128 stands for zero in the data rows.
Every row has a hidden score. In each pair, how much higher is the second row's than the first's? 20 means about the same, 40 much higher and 0 much lower. The score is a weighted sum of the row's numbers plus the product of two more (or one squared), each taken from its middle value.
[105 117 100  84 125 113 101 138  94  75 184 126]
[120  86  94 111 146 164 156 141 149 171 138 101] ~ 18
[125 209 188 105  58  49  31 105  85 124 150 176]
[126 126 108 158 110  67 118 106  63 167 147 163] ~ 27
[118 115 106 131 111 187 150 188 194 165  75  70]
[142 101 118 142 165 106 159  88  87 138 159 158] ~ 16
[139 142 139 158 120  98 123  97 104 120 127 157]
[113 127 101 112 167 116 125 128 109  79 163 132] ~ 25
[104 150 119 110 129  73 105 114  89  98 156 149]
[123  92  78 148 187 133 164 127 100  96 142 119] ~ 31
[151 114 140 143 130 136 140 113 131 120 119 136]
[129  96 100 128 134 140 135 131 106 100 159 120] ~ 23
[117 148 131 120 128 105 118 120 119 100 144 138]
[156 109 143 143 120 117 141 110 112 158 117 147] ~ 14
[125  76  80 182 152 255 217 207 255 198  11  27]
[137 114 136 114 111 162 124 141 159 114 123 109] ~ 29
[115 166 158  57  60 114  46 162 107  66 157 120]
[100 130 112  85  72 117  66 159  95  86 165 120] ~ 16
[137 193 208  98  57  75  63 110  88 101 124 175]
[144 195 206 181  86 153 111 135 193 179  10 122] ~ 19
[121 124 110  92 144 126 114 139 116 103 160 122]
[164  96 128 142 144 133 178 104 125 180 119 138] ~ 14
[160  65 114 170 159 211 205 142 205 218  51  89]
[181  67 137 188 115 187 189 127 177 255  42 122] ~ 17
[122 142 126 139 133 164 139 148 186 167  85  95]
[152 132 156 154 147  92 133  74  90 113 150 178] ~ 18
[ 98 110  96  95  79 190 111 200 178 111 107  67]
[156 127 164 125 139  82 125  75  82 136 150 184] ~ 3
[110 165 144 103  65 121  60 155 137 126 116 128]
[142 126 156 143 105 148 132 129 153 137 100 124] ~ 27
[153 138 159 144 133  78 104  69  70  98 184 183]
[142 153 167 159 103 128 135 137 149 159  58 137] ~ 11
[150 117 133 140 134 101 118 107  86 139 166 152]
[164  99 157 156 150 165 170  84 153 168 104 142] ~ 2
[136 105 126 135 135 162 141 134 158 122 115 118]
[ 87 179 112  79 137  88  79 148  97  35 187 113] ~ 31
[119  96  87 118 157 113 156 127 111 119 158 126]
[ 90 147 116 114  91 136  82 191 146  91 106 103] ~ 21
[ 86 199 146  73 128  62  64 114  78  16 190 150]
[149 117 135 146 133  68 127  68  69 143 161 187] ~ 12
[106 105  95  89 132 166 112 167 151 115 142  91]
[159 131 162 139 135 108 121  78  89 109 156 165] ~ 19
[130  71  86 153 185 169 176 114 131 112 147 120]
[ 94 136 113 103 133 138 100 142 121  64 163 115] ~ 28
[ 97 148 119  90  81 112  72 147 111  63 147 124]
[112 149 137  95  66 130  64 162 123  92 134 114] ~ 19
[102 174 137  86 104  91  86 146 102  70 158 123]
[100 153 119  84  85 113  82 167 124 101 144 105] ~ 19
[142 112 122 140 148 124 143 117 103 131 128 137]
[155 132 159 149 161 120 142  77 118 107 137 164] ~ 10
[ 78 164  90 119 216 109 155 139 132  36 153 110]
[120 159 150 102 143 139 112 133 148  89 126 115] ~ 17
[101 152 131  92 117 103  94 137 116 106 151 136]
[ 94 165 130 120  99 130  69 149 129  77 125 121] ~ 21
[115  90  82 138 160 166 173 167 160 135 105  93]
[109 120 102 114 159 148 139 139 149 117 137 105] ~ 24
[128 147 144 153 128 180 162 161 220 189  39  88]
[163 102 150 159 111 200 177 143 213 233  50  91] ~ 24
[165  80 139 146 151 149 178  93 131 173 123 144]
[122 134 128 132 140 146 139 127 146 146 136 112] ~ 30
[153  66 107 165 148 168 186 134 138 178 100 116]
[119 160 143 130 103  50  99  91  64 124 163 179] ~ 25
[153 131 156 150 118 106 118 102  93 134 125 157]
[107 193 141 119 170  77 118 105 105  60 160 140] ~ 21
[153  95 125 143 137  80 140  83  64 146 164 176]
[107 109  65 139 192 107 149 121  90  97 196 129] ~ 30
[115 147 139  91 114 147 106 138 143 118 130 110]
[132 158 158 125 119 186 131 161 200 108  68  88] ~ 25
[152 148 180 139 122  96 110  80  90 100 144 180]
[113 103  80 146 198 150 191 143 157 143 120  97] ~ 24
[150  95 126 137 163 150 153 101 125 143 130 142]
[135 142 136 166 125  70 117  88  69 115 145 184] ~ 23
[135 128 138 128 148 109 130 111 105 117 140 147]
[ 75  95  41 108 164 172 153 187 165  95 136  71] ~ 18
[140 137 156 156 111 145 138 135 165 172  70 126]
[ 95  98  60 106 167 157 158 177 140  77 150  80] ~ 27
[123 255 217 133   8   7   5 110  94 173 107 187]
[203  92 179 185  96 195 192 123 211 255   0 117] ~ 2
[141 171 180 131  82 129 113 130 160 179  73 123]
[149  77 116 138 118 179 152 147 150 182 102 104] ~ 16
[130 167 150 114 171  69 137  84  93  94 162 166]
[116  97  95 134 135 184 162 170 176 137  91  81] ~ 20
[110 130 110  98 156  94 109 107  82  75 198 145]
[121  93  83 113 133 161 133 170 134 109 132  92] ~ 14
[145 142 159 151 118 131 133 112 128 123 106 138]
[136 138 148 130 126 109 120 104 102 106 144 151] ~ 21
[151 121 146 126 146 121 132  97 104 114 150 150]
[172  91 147 168 121 133 157  91 124 189 111 160] ~ 14
[109 136 105 151 161 155 148 164 168 146  98  85]
[150  92 132 140 136 158 145 122 135 153 106 130] ~ 5
[113 135 115 109 136 138 133 148 153 127 115 106]
[119 172 172  85  26 132  48 164 148 125 114 115] ~ 34
[102 145 121 105 102 131  92 140 125  90 157 115]
[131 125 128 146 129  86 125  96  79 113 140 169] ~ 10
[125  97  94 160 193 144 185 116 131 131 123 122]
[ 91 176 136  93 108  93  81 135 122  89 155 128] ~ 28
[124  78  76  84 168 107 131 105  63  81 236 137]
[100 192 154  53 105  81  39 137  97  27 191 137] ~ 24
[147  87 114 147 143 127 160 109 100 142 129 141]
[141 128 146 132 147 118 128  99 108 105 152 152] ~ 23
[147 163 179 135 131  97 110  82 110 123 142 172]
[117 204 182 106  34  73  41 137 113 125 114 149] ~ 23
[ 93  89  49 119 148 194 172 189 203 172 106  47]
[115 143 141 108 103 167 120 166 186 129  73  95] ~ 14
[149 112 138 149 115 134 140 123 124 148 112 136]
[142  89 105 147 168 140 171 107 121 145 138 131] ~ 21
[128 154 136 139 132  80 104 114  83 125 158 157]
[123 168 169 100  99 130  84 138 151 111 122 127] ~ 6
[128  74  85 140 156 139 167 118 106 163 135 124]
[ 66 141  80  85 134 127 103 178 142  71 146  96] ~ 20
[101 125 112  99  76 136  80 165 133 105 132 115]
[115 182 168 136  78 131  85 141 151 140  93 124] ~ 23
[ 94 168 126  78  72  65  55 123  98  92 173 149]
[134  95  95 139 178 137 151 114  94 113 165 128] ~ 27
[124 122 105 136 169 105 150 133 116 131 135 132]
[ 83 168  99 148 165 112 146 147 139 109 109 109] ~ 17
[158  92 129 164 144 144 166 111 126 165 107 139]
[174 192 237 157  92 114 111  92 147 146  64 175] ~ 20
[120 172 153 101  74 110  84 156 142 118 107 117]
[110 119  95 136 126 137 138 148 140 140 119 106] ~ 15
[132 136 150 128 138  79 112  89  73  91 156 175]
[101 128  90 100 161 107 101 118  86  60 208 126] ~ 27
[143 156 162 148 127  99 112  87 108 117 143 164]
[127 136 146  84  56 120  60 145 104 103 146 132] ~ 19
[108 147 123 146 134  78 131 111  84  95 155 152]
[112 145 140  81  75 164  77 181 168  98 113  92] ~ 23
[159 114 157 154 133  87 132  62  72 132 142 192]
[202 172 244 176 105  74 104  42  74 130 117 219] ~ 25
[ 83 130  88 127 171 179 157 182 191 124  92  67]
[159 156 169 146 133  84 129  92  82  99 152 165] ~ 20
[178  85 142 157 154 117 152  69  91 170 134 179]
[122 112 114  95 117 146 106 147 132 113 155 111] ~ 17
[123  83  65 111 120  80 119 127  53 145 197 141]
[ 91 147 100 101 130 102  94 153  94  73 161 120] ~ 21
[164 149 192 184  82 163 151 132 205 220  13 132]
[141 169 175 127 113  66  90  83  85  95 161 182] ~ 22
[102 158 122 109 105 122 109 145 157 111 121 112]
[130 148 133 146 138 132 139 126 156 143 105 119] ~ 6
[105 220 195 115 104 102  78 127 151  74 118 139]
[104 172 142 108 140  69 100 107  93  63 168 158] ~ 9
[ 66 100  37  63 176 144 117 171 111  44 207  78]
[146 137 153 156 129  71 122  78  70 144 151 188] ~ 18
[149 152 174 118 121 126 117 121 133 127 112 139]
[109  74  47 119 167 126 169 145  95 118 177 107] ~ 22
[ 94  89  50 104 212 139 184 137 112  88 175  98]
[124 144 140 110 118  81 107 121 100  99 140 154] ~ 17
[106 167 132 103 135  83 118 111 101  79 174 141]
[119 169 145  84  99  51  70 103  63  85 191 165] ~ 10
[ 92 117  74 103 171  99 138 135  91  96 180 123]
[129  99 116 114 122 163 139 145 148 108 129 103] ~ 22
[105 148 109 103  86 100  87 152  95 112 141 125]
[158 162 197 165 121 129 126  96 148 148  78 159] ~ 16
[127 169 164 103  64 104  77 134 119 143 123 132]
[102 150 120 102 110 116  88 151 110  75 145 120] ~ 19
[132 169 176 123  99  87  81 108  92  85 140 167]
[114  95  64 170 200 144 199 130 146 165 126 103] ~ 22
[121 188 158 131  77  78  71 120 100 135 144 148]
[ 78 167 100  61 124  75  50 152  84  41 214 128] ~ 25
[138 144 162 134 128 136 128 105 147 106 106 137]
[127  90  92 105  85 149 118 180 128 140 130  99] ~ 19
[109 172 142  85  86 145  72 183 159  90 108  92]
[112 201 170  99  26  57  37 134 110 153 138 151] ~ 27
[132  81  80 143 163 101 174  92  92 175 176 144]
[127 158 149 124  62 102  85 138 110 175 118 128] ~ 26
[138  83  76 150 195 128 181 122 110 151 143 122]
[140  83 105 146 140 170 170 150 156 168 103 104] ~ 2
[133  69  92 126 154 163 183 137 151 146 123 106]
[117 161 153  91  81 101  61 134 106  88 155 142] ~ 19
[155 137 171 152 108 168 141 146 185 166  50 120]
[100 188 148  81 105  85  64 133 101  54 166 140] ~ 30
